In the data rows, 128 means zero.
Each row below has a hidden score, from 0 to 30, with 15 about the middle. What is it? The score is a weighted sum of the row's numbers plus the product of two more (or one squared), each taken from its middle value.
[126 157 135 130  99 186 124 156 138 151 144 136 132 148 132 151] ~ 12
[ 72 106  82  76 104 102  49  71  72  84  77  66  62  77  69  58] ~ 10
[ 96 169 181 126 136 180 158 117 138 144 143 143 161 159 164 151] ~ 16
[148 106 150 106 169  96 184 143 136 128 118 152 149 142 148 151] ~ 22
[119  78 102 127 100  95 125 119 114 114 110 101 110 104  93  81] ~ 12
[162 109 117 124 128 120 101  86 121 122 117 119 112 107 102 126] ~ 18
[151 110 148 124 108 133 151 139 150 133 142 139 139 141 131 113] ~ 11
[131 184 154 173 129 115 113 106 148 135 128 135 130 148 156 147] ~ 26
[170  71 115 170 149 170 135 133 106 140 149 144 152 162 153 133] ~ 6
[101 124 132 146 113 132  95 150 132 125 127 128 127 117 121 109] ~ 12
[179 148 171 147 144 131 151 144 178 176 164 156 145 140 155 145] ~ 17
[ 75  76 124 143 104 107 189 111 112  92 116 106  99 107 116 158] ~ 8
[150 118 100 146 122 142 145 137 138 142 138 141 140 137 124 113] ~ 19
[ 80  80  76 113 174  94  74 112 103  89  83  75  81  90  80 134] ~ 5
[153 123  92 146 132 131 165 117 127 141 139 137 131 133 133 129] ~ 17
[109 116 142 108 117 110 137 146 149 134 121 116 111 122 116 105] ~ 12
[ 76  85  57 148  42  91  91 119  72  61  84  77  76  65  87 107] ~ 8
[107 168  54 151 108 189 136 120  79 131 119 124 134 145 144 156] ~ 17
[112  50  89 121  94 125  92 105  80 103  96  92  95  94  93  79] ~ 8
[185 142 187 147 150 144 137 100 138 168 161 156 147 137 168 157] ~ 20
[166 208 190 181 134 150 170 150 182 183 175 185 177 182 179 171] ~ 26
[ 71 117 103 121 156 146 146 144 107 122 130 126 144 136 124 114] ~ 14
[116 101 126 119 169 120 162 157 140 144 133 123 124 148 145 131] ~ 10
[122 102 104 139 140 114 169 118 142 124 125 121 117 126 113 132] ~ 14
[115 160 141 202 156 120 168 177 164 150 163 168 160 163 159 170] ~ 17
[183 140 130 110 152 139 166 135 151 161 153 146 136 140 149 149] ~ 14
[ 89  84 100  93  98  79  93  81 113  98  89  86  78  68  63  51] ~ 15
[127 144 128  86 131 101 141 175 121 122 144 133 129 126 117 139] ~ 12
[102 105  99  63 109  96 102  94  97 112 103  93  86  82  70  62] ~ 11
[138 112 182  94 136 144  81 132 115 113 123 141 133 126 118 152] ~ 10
[145  90  99 169 146 136 134 114 130 119 126 141 131 134 124 131] ~ 16
[ 98 112  98  88 104 119 127 130 126 117 109 103 101  99  97  87] ~ 13
[122 157 152 152 130  97 125 118 136 144 142 130 126 143 132 115] ~ 20
[200 142 176 164 173 171 189 143 189 176 192 189 180 176 177 167] ~ 16
[175 183 141 161 155 132 141 158 179 173 164 166 159 156 159 141] ~ 21
[ 92  75 145 101 147  84  88 126 109  99  91  90  90 110 122 105] ~ 7
[109 105  97  77 142 116 103 157 113 116 110 104 102  97 115 119] ~ 14
[ 79  74 116  58 114 144 105  87  90  89  85  80  93  96  85 100] ~ 8
[ 96  53 119  73  68  90 108  78  84  81  74  70  74  73  73  74] ~ 9
[124 176 189 166 126 164 183 107 147 153 140 179 174 170 170 160] ~ 28
[134 149 184 106 170 112 184  95 130 128 123 144 148 165 173 155] ~ 20
[ 82 117 101 122 161 117 118 143 119 119 129 120 111 104 118 121] ~ 14
[124 133  96 101 117 108 164 145 134 122 119 121 121 116 122 125] ~ 14
[ 60 138 108  57 133  72 170  77  89  72  72  70  97 118 110 133] ~ 12
[152 121 144 131 166 116 189 125 158 145 139 138 146 142 143 155] ~ 16
[187 143 185 180 113 153 174 120 156 146 162 166 184 178 173 153] ~ 18
[133  90 103 110 108 127  94 106 126 110 112 105  98  91  98  89] ~ 11
[109  70 138  89 102 126 110  44  69  84  97 101  98  89  94  93] ~ 12
[191 215 130 151 194 119 132 196 162 160 148 165 204 194 183 176] ~ 22
[154 135 133 174 120 160 160 151 166 163 151 162 159 152 142 138] ~ 22
[ 58  60  81 107 118  80  78  59  91  71  60  69  60  48  75  73] ~ 16
[156 116  84 121  92 135  96 171 117 111 103 115 118 119 136 135] ~ 13
[182 157 197 163 120 198 166 118 161 149 179 177 176 179 186 168] ~ 12
[ 52  67 143 112 100 112 117  97  85  80 104  99 104  95  84 101] ~ 8
[122 121 140  66  75  98  83  85  98  89  86  79  86 102  93  98] ~ 13
[135  91 109 116 125 104  99 175 130 116 114 107 108 106 111 136] ~ 10
[ 94  70 100 149 138 114  80  97 104  92 105  94  87  92 112 107] ~ 5
[ 75 130  84 139 105 111 135  67  98  93  83 105 101 113 108  95] ~ 21
[ 60 120 107 131  86 147  91  72  94  84  92  85  95 105 107 108] ~ 9
[148  90  84 101 171 157 173 132 121 109 109 140 152 149 150 138] ~ 22
[135 163 124 113 159 112 103 108 144 129 124 114 116 124 137 120] ~ 16
[123 174 133 148 186 153 146 132 171 159 153 159 150 144 151 151] ~ 23
[ 91  98  85 103 122 120  70 151 100 101  98  96  94 102  92 110] ~ 8
[ 95 103 141 183 114 112 112 105 136 122 114 109 103  96 118 151] ~ 14
[133 161 135 143 201 169 161 109 147 163 155 156 162 155 148 168] ~ 22
[162 106 190 151 111 182 155 147 143 134 168 164 156 154 167 160] ~ 7
[108  92  82  57  89 121  87  67  86  78  84  77  73  65  76  74] ~ 7
[151 110 144 166 120 129  91 124 127 135 133 130 122 133 129 131] ~ 10
[145 121 152 169 136 153 146 153 164 165 169 158 153 143 130 132] ~ 16
[132  90 138 130 135 124 104 138 126 125 139 137 131 121 110  95] ~ 12
[203 128 148 136 178 117 187 159 159 155 155 161 161 175 176 173] ~ 13
[165 211 138 195 120 148 182 162 164 174 170 177 171 180 182 173] ~ 23
[137 154 151 183 141 130  94 142 130 161 157 148 141 142 129 147] ~ 13
[129  96  90 118  95  98  67  94  96 104 100  89  82  71  88  86] ~ 13
[149 116 142 117 115 114 125 133 157 139 126 119 118 119 116 110] ~ 13
[109  74 153 109 123  90  67  97  98  89  96  93  99  90  92 115] ~ 12
[ 85 168 167 137 141 205 199 173 125 170 159 181 178 169 191 175] ~ 25
[104 123 119  81  77 130 118 125 113  97 117 120 110 101  97  84] ~ 11
[106 163 102 103 152 100 128 120 139 126 115 108 113 112 126 121] ~ 16
[199 134 106 117  60 100 102 126  94 122 111 105 113 107 104 169] ~ 17
[163 125 124 124 150 135 128 144 169 154 142 135 132 130 126 127] ~ 16
[114  84 138 113 113 143 125 106 123 130 126 117 107 108 111 101] ~ 12
[123 113 139 120 103 113 104 205 145 126 123 114 114 108 113 171] ~ 10
[168 187 172 106 127 177 156  97 135 130 143 171 175 173 161 147] ~ 21
[ 70 105 100  65 123  81  91  99  98  86  85  84  86  76  70  77] ~ 14
[130 146  92 166 121 131 103 131 129 122 137 136 126 115 119 128] ~ 17
[131 133 160 101 132 117 111 140 140 135 129 138 131 119 116 123] ~ 19
[166 164  87 104 130 134 146 169 120 125 148 143 146 154 149 131] ~ 10
[185 139 159 158 181 156 172 123 167 166 182 172 170 169 162 150] ~ 14
[171 116 119 135  97 169 122 142 139 141 133 125 132 129 148 136] ~ 11
[ 96 113 149 139 123 151 156 137 138 137 139 143 139 140 125 116] ~ 15
[117 108 111 150 141 172 155 154 148 135 134 149 153 145 131 134] ~ 20
[100 152 145 130 117 136 158 109 141 131 132 136 135 137 125 121] ~ 19
[157 155  93 103 121 166  94  88 124 111 100 102 112 143 134 127] ~ 10
[160 147 114 146 153 157  94 136 130 138 153 154 145 143 135 123] ~ 15
[ 99 107 142 100 125 140 143 172 142 124 117 130 136 132 119 132] ~ 16
[ 80 109 157 139  79 109  80 115 113  96  87 109 101  94 112 121] ~ 14
[141 108  82 136 107 146 186 104 115 124 118 107 135 129 120 152] ~ 15
[213 120 113 153 206 163 135 189 155 147 157 162 166 190 195 185] ~ 9
[179  91 154 163 157 134  96  90 127 112 102 139 160 147 143 144] ~ 14
[125 136 150 158 163 110 161 155 151 154 153 167 157 149 141 124] ~ 22
[140 116 108  68 106 113 108 151 102 128 117 106 104  96 116 106] ~ 12
[186 169 127  94 159 132 190 191 135 157 148 170 171 186 175 158] ~ 22
[159 132  90  80 121 179 148 100 117 107 108 123 125 138 137 142] ~ 15
[125  97 116 140 125 158 102 146 136 124 131 130 121 130 122 117] ~ 8
[110 152 186 108 131  84 120 133 121 133 124 123 125 118 126 155] ~ 22
[136 178 161  98  91 128  90 137 126 110 107 135 135 123 143 140] ~ 22
[105 119 114 108 120 125 128 124 147 132 128 123 112 105  93  84] ~ 16
[173 176 133 203 163 169 117 175 162 163 188 188 177 173 157 173] ~ 14
[176 147 116 108 177 141 203 127 150 143 143 147 144 172 158 177] ~ 13
[116 111 101 192 116  95 120 155 132 118 122 119 111 103 132 159] ~ 13
[135 103 129 141 139 141 121 105 145 126 137 134 131 126 114  97] ~ 13
[122 108 170 169 153 219 178 141 149 149 162 164 175 171 162 191] ~ 6
[139  68 115 152  50 110  67  91  80  78  70  86 101  96 116 113] ~ 10
[ 39  83  85 127 125  81 126  90  67  93  88  77  73 111  97  82] ~ 7
[104 105 127 193  70 129 178 127 104 127 117 129 122 113 165 159] ~ 17
[100 149 136 131 127 125 106 139 143 128 140 130 130 127 111 106] ~ 15
[136 184  99 169 139 105  93 147 131 120 113 145 136 133 150 142] ~ 22
[144 124 147 113 100 125 104 110 143 123 121 115 115 105 120 107] ~ 14
[ 82 133 115 104  47  84  89 126  78  99  88  82  95  94  95  87] ~ 16
[185 183 200 214 185 205 121 177 165 221 211 203 195 209 195 184] ~ 4
[ 92  81 142 126  94 110 124 108 117 112 101 106  99 107  97 102] ~ 13
[132 146 132  91 175 151 103 146 131 125 150 140 145 132 126 137] ~ 13
[115 124  81 114 108  96 123 123 112 115 118 117 110 102  90  77] ~ 15
[132  82  72 177 103 131 111 158 102 100 112 110 127 118 135 141] ~ 5
[157 177 135 176 133 181 173  96 133 164 154 175 179 175 160 145] ~ 26
[117 115 123 101 142 108  93  64  98 111 111 109 105 100  92  97] ~ 18
[ 82 158 160 116 117 124 120  98 120 119 130 120 112 106 132 124] ~ 18
[130 104 162 109 185 143 134 166 144 134 152 140 140 157 146 147] ~ 5
[121 105 107 135 128  98 101 109 138 120 111 106  96 105  97  91] ~ 14
[139 145 111 130  81 141  90  85 119 101  90 111 125 129 116 101] ~ 19
[181 213 170 152 123 177 176 137 168 166 177 190 183 177 167 175] ~ 24
[148 110  95 119  78  96  92 150 115 109 103  96 100 103 126 110] ~ 9
[137 167 128 174 132 159 125  98 136 152 147 139 139 153 144 137] ~ 17
[167 162 153 151 134 147 129 167 176 165 167 163 159 152 148 128] ~ 17
[112 130 183  98 218 151 160 128 141 141 146 135 150 153 173 187] ~ 10
[140 145  85 146 174 163 118 131 119 141 152 152 142 135 146 137] ~ 19
[126 131 125 132  82  87  86 109 120 101  89 106 118 113 100  89] ~ 23
[206 159 159 148 153 118 180  86 124 142 171 167 161 155 164 173] ~ 14
[184 196 178 139 125 175 156 183 170 172 182 193 192 182 169 161] ~ 22
[ 58 136 150 104  65  70 120 155  91  77  69 106 112 119 128 114] ~ 18
[125 103 106  67 143  73  81  96 102  87  79  90  88  84  96 103] ~ 15
[116 113 114  87 116 125 128 132 127 136 127 116 111 108  97  89] ~ 14
[131  91 137 108 101 149  75 126 107 111 111 108 121 116 111 107] ~ 6
[173 133  96 135  99 122 138 130 133 123 136 136 127 122 111 136] ~ 16
[122 134 128 117 139 132 147  96 133 143 140 135 126 117 111 105] ~ 18
[158 121 104 131 124  96 144 105 135 124 117 123 122 121 118 118] ~ 17
[103 105  93 138 121 126 124  97 131 115 115 107 115 106  96  98] ~ 15
[156  85 165 140 177 122 148 160 123 150 160 160 160 151 146 139] ~ 14
[117 107 169 160 115 143 143  86 122 130 129 121 140 132 142 135] ~ 16
[ 94 135 109  89 109  95 119 152 128 113 103 109  99 100 106 112] ~ 16
[170 154  94 130 109 148 133 115 131 133 126 137 130 139 129 133] ~ 19
[121 114 107  99 143 115 167 110 141 130 123 113 107 105 115 130] ~ 12
[ 59  66  29  47 118  93  75 115  46  57  60  54  53  65  83  72] ~ 6
[ 95 123 103 128  38 102  86 113  66 101 105 100  91  92  92  83] ~ 14
[117 167 189 173 139 152 142 168 164 168 164 164 167 163 156 160] ~ 15
[125 221 172 125 130 157 128 136 171 154 144 136 133 147 154 186] ~ 19
[141  62 126  87  85 109 131 108  95 100  92 107  99 111 103  98] ~ 11
[ 82 127  91 103  89  95  85  88 120 100  94  85  73  71  69  81] ~ 16
[157 162 117 184 167  67 127 118  99 142 130 133 160 151 148 148] ~ 28
[132 105 100 116 116  90 134 145 128 118 115 117 111 119 108 104] ~ 13
[168 116 121 139 158 165 164 136 160 147 154 148 160 158 146 131] ~ 13
[145 122  91 118 115 100  90 122 127 107 108 118 111 102  91 104] ~ 18
[123 106 148 106  92  81 137  99 118 113 108 104  92 108 112 107] ~ 12
[116 146 112 136  89 108 141  61  93 108 119 110 110 125 115 102] ~ 16
[178 110  78 144 109 155  79 102 112  93 111 109 101 132 131 141] ~ 3
[123 108 129 121 143 111  97 130 135 131 123 126 118 113 102 102] ~ 17
[102 142 169 108  91 104  74 122 105 109 114 105  99 103 111 135] ~ 14
[160 165 210 169 159 183 189 225 212 199 190 187 195 190 208 196] ~ 15
[195 152 193 170  86 173 176 255 121 184 199 191 186 199 183 235] ~ 13
[149 139 115 158  92 156 140 103 132 124 130 146 139 139 134 120] ~ 19
[167 122  83 157 129 171 162 155 115 146 148 168 161 157 148 133] ~ 29
[123  69  75  63 112  93 100 131  96  83  71  89  88  91  98  87] ~ 13
[148 123  82 121 137 145 178 123 112 146 137 128 134 131 127 143] ~ 20
[123 101 155  82 140 116 100 119 119 116 110 117 112 108 110 116] ~ 14
[ 78  79  87  41  75  75 103  72  70  88  75  70  61  51  45  53] ~ 11
[131 145 170 186 177 172 185 141 179 172 162 193 184 173 172 152] ~ 25
[132 150 116 103 145 175 154 144 143 141 151 153 144 136 131 139] ~ 23
[140 122 133 128 140 112 110 123 151 138 137 128 124 118 114  97] ~ 15
[161 159 153 140  74 111 166 163 110 134 161 167 159 156 143 130] ~ 15
[106 135  76  95  63 112 122 119  94  88 102 110 100  97  92  91] ~ 14
[ 79 120 135 119 113  68 137 153 100  97 126 121 113 126 111 111] ~ 10
[126 168 131 135 192 221 136 131 172 161 149 142 135 161 175 191] ~ 10
